Each path below is one point turned by a fixed rotation once a step. After each direction that follows a path, write how fast that rotation turns it, in degrees per step (0 if it stays still).
Each turn is a multiple of 5 degrees from 10 to 175, or 0.
Each row of a path follows its step; steps can be skipped.
Path 1:
step 0: [-2.61  1.17  0.85  2.50  3.20 -2.32  0.47 -0.71 -0.54  0.10  0.53 -3.29
 -0.94 -1.40 -2.37  1.83 -0.29 -0.81  1.17 -2.71  0.96 -1.29 -1.31 -2.16
 -1.15  0.83 -2.19 -0.72  1.65 -0.47]
step 1: [-1.57  1.58 -1.15  0.84  1.44 -0.84  1.34  0.07 -2.12 -0.61 -0.41 -1.42
  0.39  1.87  1.93  1.97  0.80  1.62  2.39 -4.17 -0.25 -1.00  0.88 -3.82
  1.93 -1.80  0.70 -0.43  0.52  0.23]
step 2: [-0.43 -0.30 -2.21  0.09  4.89  0.90  0.30  1.03 -2.73 -1.31  1.20  0.57
 -0.71  1.58 -0.86  2.10  0.70 -0.17  0.92 -1.47 -2.67 -2.21 -0.47  1.61
  3.20 -0.61  1.30 -0.07 -0.71 -1.39]
step 3: [-1.73 -1.73 -2.48  1.59  0.93 -0.42  0.21 -0.25 -1.98  1.22  3.25  0.81
 -0.16 -0.94 -1.72  1.74  0.27 -2.15 -1.01 -3.09  0.16 -0.62  1.08  1.51
  2.40  0.42 -2.92 -2.88  0.04  0.81]
step 4: [-0.76 -1.07  0.16  1.75  0.21  1.78  1.10 -1.23 -1.97  2.71  2.80 -0.51
  2.81 -0.04 -1.16  1.52 -1.33  1.40 -0.63 -2.90  2.30  1.15  0.31 -1.66
  2.94  0.84  1.08  0.12  1.85 -2.35]
step 5: [-1.81  1.63 -1.56  2.68  2.31  3.28  0.52 -2.06 -1.37  1.66  3.24  1.68
 -0.38  0.63  0.94 -1.01 -0.23  0.59  0.84 -0.81 -2.81  0.29  1.79 -1.09
 -0.52  0.09  1.99  0.67  2.27 -1.90]
step 6: [ 0.04  0.93  0.32 -0.08  0.69  1.70  0.26  0.03 -0.04 -1.82  2.62  2.93
  1.42 -0.08 -0.51  0.45 -1.67 -2.68 -1.00 -1.45 -1.94 -0.47  5.40  0.65
  1.18 -0.53  2.08 -1.08  1.21  1.30]
step 7: [-0.82  1.29  3.14  0.97  1.83 -0.08 -2.11 -1.49  1.58  1.15  2.10  1.44
  2.58 -1.80 -3.35  2.90 -0.87 -0.25 -1.65 -0.15  0.83 -1.41  1.45  2.22
 -0.22 -0.62  1.23 -0.61  1.84 -0.86]
step 8: [-4.35  1.28  1.20  0.90  0.45  0.02 -0.64 -0.35  3.31  0.92  1.18 -1.38
  0.94 -0.03 -0.45  0.64  2.21  0.79 -0.26 -1.72  0.46  0.55  1.97 -2.00
 -1.44 -0.29  0.43 -0.80  4.69  0.33]
step 9: [-1.12  0.29  0.20 -1.55  2.73  0.44 -1.48 -0.50  1.85 -1.65 -0.16 -1.50
  1.05  1.47  1.34 -0.79 -0.98  0.92  2.41 -0.88 -0.43 -1.21  2.28 -0.82
  1.89 -4.05  3.17  0.08  2.98  0.03]
step 10: [-1.42 -0.32 -1.72 -0.10  4.76 -0.82 -2.65 -0.39  1.39 -2.98  1.93 -0.81
 -0.74 -1.44 -0.85  0.97 -1.28 -2.56  0.35 -0.20 -0.60 -2.08 -1.03  1.43
 -0.71 -1.32  1.25 -0.71  1.26  2.12]
Speeds:
[ 1.03  0.92 -1.23  0.08  0.37  0.91 -0.43 -0.19  0.47 -1.16 -0.15  0.75
  0.05 -0.10  0.09  1.01 -0.34  0.31  0.00  0.36 -1.05  0.16 -0.30 -0.30
  0.38 -0.24  0.21 -0.11 -0.60  1.19] | 90
[ 0.71 -0.22  0.13  0.03 -0.04 -0.57  0.42 -0.25 -0.02 -0.65  0.73  0.22
  0.44 -1.44 -1.09  0.63  0.54  0.08 -0.83  0.45  0.84  0.01 -0.06  0.23
  0.25 -0.32 -1.63  0.59  0.57  0.27] | 95
[-0.11  0.61  0.53 -0.27 -0.39  0.39 -0.33  1.29 -0.07  0.45  0.58  0.34
  0.58  1.42  0.07  1.38  1.29 -0.35  0.37  0.77  0.26 -0.60 -0.05  0.39
 -0.16 -0.32 -0.57 -0.38 -0.24 -0.12] | 70
[ 1.06  0.09 -0.31 -0.01 -0.27  0.39  0.56 -0.65 -1.03 -0.07 -0.15 -0.43
 -0.41  0.10 -1.24  0.26  1.11 -0.35  0.68 -1.37 -0.44  0.31  0.09 -0.23
 -0.13  0.08 -0.18 -0.57 -0.92 -1.00] | 25
[-0.64 -0.38 -0.79  0.38  0.05  0.03  0.82 -0.21 -1.29  0.20  0.38  0.41
 -0.50 -0.22  0.95  0.32  0.13 -0.29 -0.38  0.78  0.53 -0.12 -0.84 -0.36
  1.74  0.54  0.04 -0.53 -0.64 -0.37] | 35
Path 2:
step 0: [-3.85 -1.46  2.51 -2.11 -0.36  0.20 -2.59  0.68 -2.80 -1.20 -1.52 -0.47
 -0.15 -1.63  2.06  1.01  0.24  0.57  0.78 -2.25 -0.88  1.30 -1.22  1.25
  3.06 -1.99 -2.37 -2.82  2.00  0.45]
step 1: [ 2.86 -1.08  0.16 -1.11  0.50 -3.45  0.29 -1.93  1.04  1.92  0.00  0.65
  0.99 -0.28  0.80 -0.86 -0.31 -0.32 -1.67  3.57 -0.80  3.37  3.20  3.00
  0.26  0.69 -0.16  2.80  0.60 -2.91]
step 2: [-1.33 -2.98 -1.88 -0.95 -0.23  1.73  1.11 -1.32 -3.16 -1.85  1.35  2.67
 -0.86  1.93  0.18  0.74  3.26 -1.20 -1.28 -1.33 -0.64  2.00 -1.63 -1.15
  2.46  2.75  0.63 -1.78  0.68  2.76]
step 3: [ 4.63  0.66 -0.74 -0.96 -1.13 -2.22 -3.66 -1.79 -0.85 -0.33 -0.43 -0.55
  4.29 -0.05 -1.27  2.10 -1.29 -1.35  0.19 -1.95 -0.55  0.28  0.24  1.58
 -1.82 -0.92  1.66 -1.07  0.97 -2.99]
step 4: [-2.42 -1.67 -2.60 -5.28  0.28  1.41  0.67 -0.05 -0.27  0.80  2.53  1.40
 -0.29 -0.65  1.43  0.69 -0.93 -1.43  0.89 -1.61  0.27  0.24  1.01 -0.73
  0.51 -0.56 -1.42  4.02 -2.55  2.89]
step 5: [ 0.32  0.01 -2.50  2.72  4.72  0.70 -1.75  0.01 -1.97  0.40 -1.19  1.37
  3.57 -1.41 -0.93 -0.26  0.06 -0.39 -1.95 -0.06  0.45 -2.80  2.50  0.13
  2.03 -0.18  0.56 -1.86  1.05 -2.82]
step 6: [-2.60 -0.69  3.53 -4.20 -1.73  1.74 -0.88  1.08 -1.61  0.05 -0.62 -2.16
  0.48 -4.24 -0.87  1.81  1.49 -0.22 -1.17 -0.61 -0.39  0.79 -0.57  1.67
 -0.61  1.23 -1.99  2.34  1.79  1.03]
step 7: [ 3.27 -1.60 -0.02  0.99  2.04 -0.81  0.11 -0.35 -1.80  1.89 -1.03 -1.45
  1.83  2.72  1.27 -1.10 -0.11  0.36 -1.86  2.37 -1.40  1.89  3.84  0.51
  3.60 -2.83  0.66  1.26  0.34  1.90]
step 9: [ 5.37  1.96 -1.50 -2.78 -1.24 -0.49 -2.47 -1.58 -1.44  0.33 -1.69 -1.56
  0.29  0.76 -2.50  0.29  3.45 -0.78  0.92 -0.70  1.91 -0.89  2.47 -0.08
  0.38 -1.42  1.51  0.06 -1.16  0.88]
step 10: [-1.52 -1.71 -2.22 -0.47  1.10 -0.22 -0.04  0.43  0.49  1.22  2.23  0.16
  3.70  0.18 -1.07  0.51 -2.51 -1.98 -1.22 -0.52 -0.16 -0.90 -3.66 -3.04
 -0.70 -0.68 -2.92  2.99 -0.48  3.20]
step 11: [ 0.83  3.69  0.21  0.97  1.26  2.95  1.66  0.38 -2.03  0.54 -0.15  0.47
  1.35 -1.16 -0.60  2.19  0.96 -1.05  0.80 -0.92  0.05 -3.49  5.96 -0.42
  0.42 -0.37 -0.91 -0.86  0.15 -2.22]
Speeds:
[ 0.94 -1.06 -0.37 -0.30  0.23 -0.39  0.37  0.89 -0.46 -0.41 -0.50  1.06
 -0.81 -0.03 -0.42 -0.81 -0.21  0.71 -0.31  0.14 -0.14 -0.68 -0.20 -0.47
  0.92 -0.29  0.62  0.55 -0.37  1.31] | 140
[ 0.22  1.26  0.11  0.17  0.25  1.04 -0.81 -0.26 -0.19  0.54 -0.13  0.67
  0.30  0.48  0.42 -0.34  0.28  0.88  0.20 -0.47  1.00  1.00 -0.13 -0.48
  1.32 -0.97  0.47 -0.34  0.35  0.22] | 160
[ 0.07  0.75 -0.67  0.58 -0.73 -0.72 -0.47  0.18 -0.14  0.07  0.45 -0.01
 -0.84 -0.04  0.17 -0.50  0.11 -0.49 -1.85 -0.37 -0.29 -0.30  0.58 -0.27
 -0.34 -1.08  0.53  0.57  0.88 -0.76] | 175
[-0.64 -0.83  0.29  0.26  1.06 -0.57 -0.28 -0.84 -0.08  0.74  1.17 -0.19
  0.01  0.71  0.38 -0.23  0.17  0.50 -0.10  0.84  0.25  0.50  0.50 -1.31
 -0.62 -0.15  0.23  1.02 -0.72  0.22] | 125
[ 0.05  0.43 -0.23 -0.35 -0.17 -0.68  1.29  0.42 -0.12  0.47 -0.09  0.49
  0.36  0.37  1.42  0.18 -1.65  0.02  0.45 -0.09 -0.55  0.37  0.72 -0.14
  0.23 -0.86 -1.12  0.14 -0.10 -0.05] | 110
[ 0.41  0.62  0.77 -0.19  0.38  0.02  0.45  0.33 -0.46  0.29  0.19  0.18
  0.29  1.02 -0.50 -0.35  0.73  0.21  0.06 -0.21 -1.12 -0.29 -0.61 -0.54
  0.60  1.07 -0.81  1.19  1.05 -0.84] | 80
Path 3:
step 1: [ 0.35  3.20  0.87  1.53  3.26  0.85 -0.64 -0.22  1.79  0.24 -0.36 -0.36
  3.48 -1.00 -0.28 -0.47  1.67  0.17 -1.71  0.12  0.63  0.23 -3.90  1.94
  2.02  1.93  1.03 -1.52 -0.50  1.36]
step 2: [-1.99  0.11 -0.74 -1.84  1.44  1.32  3.96 -1.38  0.50 -1.30  2.22  0.50
  0.25  0.57  3.60 -2.45 -0.89  0.18 -0.11 -1.05 -0.43  1.36 -0.51  0.71
  3.56  0.25  1.01  0.59  1.00  2.21]
step 3: [-0.18 -0.71 -0.76 -0.21 -3.71  1.29  1.46 -3.82  0.39  0.32 -1.82 -2.64
 -1.76  1.34  0.86  0.40  1.95 -1.40  0.37 -2.25 -0.88 -2.34 -0.37  2.23
  1.78 -1.88 -1.00  1.36  0.78  0.73]
step 4: [-0.02 -1.95  0.64  2.30  0.42 -0.93 -0.74 -0.62 -0.27 -2.76 -1.89 -2.80
 -1.29  3.83 -2.48 -1.42  0.47 -1.29  2.07 -0.36  2.73  1.73 -0.06 -1.07
 -0.99 -0.23 -0.29  2.21  0.55 -0.02]
step 5: [-0.11 -1.99  0.09  0.97  1.87 -1.30  1.35  0.96  1.53 -0.38 -0.43  1.37
 -3.48  0.75 -1.34  0.60 -1.36  1.03 -0.87 -1.84  1.19  0.31  2.49  0.54
 -4.39 -1.11 -0.90 -3.43  0.80  0.62]
step 6: [-0.88  1.39 -0.02  2.25 -0.14  0.72  2.15 -0.49 -0.69  0.90  1.81  2.65
 -1.12 -1.09 -4.21  1.85  1.64  0.02 -0.65  1.41 -2.57 -0.88 -0.24 -2.01
 -2.72  1.41 -0.38 -0.38 -2.70  0.19]
step 7: [ 1.17  0.46 -1.67 -2.31  0.85 -1.78  1.36  1.39 -0.41  0.95  1.08  1.44
  1.67 -1.49 -0.09  1.85 -0.20 -2.46  1.63  4.53  0.34  0.67  2.08  0.48
 -0.25  3.58 -1.54  1.51  0.79  0.62]
step 8: [-0.62  2.88 -0.75 -0.86  0.76 -2.06 -1.74  0.58  0.44  0.83 -1.52  2.16
  1.86 -2.75  0.52  1.60 -0.16 -0.17  0.10 -4.13  0.49 -1.41  0.47  1.63
  1.92  1.59 -1.15  1.81  1.62 -2.59]
step 9: [-2.01  1.41  1.22 -0.47  2.32 -0.45 -1.98 -1.31 -3.13  0.64  0.50 -1.03
  1.45  0.61  1.09  0.26  2.73  2.71  0.94 -1.42 -1.40  1.88 -0.23 -1.95
  2.86 -0.77  1.08 -0.51  2.85  0.72]
step 10: [ 1.92 -1.95  0.74 -0.89  2.13  0.50 -1.33 -2.90  1.98  0.47 -0.08 -2.04
 -0.45 -0.70  1.41 -2.02  2.07 -2.05 -0.59 -0.01 -0.85  1.33  0.59  1.72
  3.10 -1.31  0.45 -3.95 -1.29  0.13]
step 11: [-0.16 -1.25  0.19  2.23 -1.07 -0.54  0.67 -0.80 -0.70 -4.76  0.82 -0.90
 -2.04 -1.43  1.89 -2.32  0.44 -1.12  0.28 -2.08 -0.10 -0.16 -3.16  0.13
  0.44  0.91 -0.52 -0.11 -2.87  1.84]
Speeds:
[-0.53 -0.09 -0.21 -0.68 -0.31  0.20  1.44  0.37  0.36  0.50 -0.39 -0.85
 -0.65  0.19 -1.11 -1.28  0.27  0.06  0.47 -0.05  0.29 -0.42 -0.14 -0.25
 -1.54  0.28 -0.16  0.08  0.51 -0.65] | 40
[ 0.72 -0.19 -0.61  1.20 -0.33  0.06 -0.35 -0.98  0.09 -0.22  0.59  0.42
 -1.06  0.31 -0.11  0.01 -0.74 -0.60  0.00  0.24 -0.38  0.68 -0.08  0.54
 -1.43 -0.38  0.99  0.73  0.78  0.00] | 45
[-0.89 -0.15 -0.43 -0.03 -0.47  0.44  0.04 -0.72 -0.59 -0.05  0.43  0.39
 -0.65 -0.87 -0.33 -0.56  0.91 -0.40  0.02  1.61  0.47 -0.50  0.96  0.36
  0.78 -1.11  0.18 -0.01 -0.42 -0.40] | 100
[-0.15 -0.78 -0.65  1.01  0.13  0.21  0.02  0.87 -0.38  0.93 -0.83  0.72
 -1.13  1.05 -0.21  0.17 -0.13 -0.12 -1.12  0.38  0.01 -0.44  0.46 -0.53
  0.64  0.93 -0.63  0.30  0.18  0.16] | 40
[ 0.32 -0.31 -0.28 -0.88  0.13 -0.30 -0.11  0.14 -0.42  0.43 -0.17 -0.02
 -0.58  0.12  1.03  0.45 -0.24  0.38  0.87  0.98  0.12 -0.57 -0.07  0.63
 -0.50 -0.38 -0.63 -1.16  1.27  1.38] | 155
[-0.93 -0.31 -0.56 -0.04 -0.98 -0.78 -0.98  0.22 -0.32 -0.76 -1.25 -0.84
  0.73 -0.48 -0.02  0.53 -0.44 -0.59  0.15 -0.20  0.41 -0.55  0.55  0.02
 -0.27 -0.01 -0.17  1.27  0.73  0.10] | 85
[-0.38 -1.30  0.48  0.32 -0.15  0.11  0.54 -0.21 -0.25  0.94  0.20 -0.75
  0.64  0.21 -0.53  0.87 -0.50 -0.50  0.86  0.20 -1.79 -0.57  0.10 -0.02
  0.49 -0.11  0.80 -0.38  0.00 -0.30] | 110
[-0.76  0.81  0.95  0.63  0.31 -0.85  0.78 -0.60 -0.01 -0.72 -0.08  0.29
 -0.23  0.21 -0.33  0.11  0.89 -1.39  0.04 -0.34 -0.48  0.40  0.52  0.51
  0.24  0.66 -0.74 -0.61  1.01  0.42] | 0
